[[ 0.56  0.82  1.34  0.82 -2.11]
 [ 1.36 -0.49 -5.43  2.71 -0.56]
 [ 2.00 -2.29  1.68 -2.19  3.04]
 [ 1.59 -2.08  1.53 -2.38  2.35]]
|
[[ 0.82  1.34]
 [-0.49 -5.43]]

[[-0.37  4.39  3.51 -0.67 -5.66]
 [-4.56 -3.59 -1.51 -3.81 -3.65]]
|
[[ 4.39  3.51]
 [-3.59 -1.51]]

[[-6.36  4.71 -2.43  1.69  1.36]
 [ 1.72  3.97 -2.43 -0.14  1.36]]
|
[[ 4.71 -2.43]
 [ 3.97 -2.43]]

[[-2.68 -3.92 -2.71  1.83]
 [-1.33 -0.04 -1.50 -3.77]
 [ 2.86  2.79 -0.97 -4.88]
 [-5.76 -3.98 -0.86  5.70]
 [-1.26 -0.63  1.53 -5.40]]
|
[[-3.92 -2.71]
 [-0.04 -1.50]]

[[-3.54 -4.68 -1.23  1.93]
 [-5.24  0.64  0.20  5.59]
 [-2.51  3.27  1.03  6.46]
 [-3.79 -0.94 -2.34  3.26]
 [ 0.80  4.70  1.64  1.12]]
|
[[-4.68 -1.23]
 [ 0.64  0.20]]

[[ 2.02  0.49  1.46  3.14]
 [-1.84 -0.52 -2.43 -5.42]
 [-1.13  1.17  1.89  1.60]]
|
[[ 0.49  1.46]
 [-0.52 -2.43]]

[[ 1.10  3.04  2.16]
 [ 3.99 -6.39  3.32]
 [-0.55  5.69  0.01]]
|
[[ 3.04  2.16]
 [-6.39  3.32]]
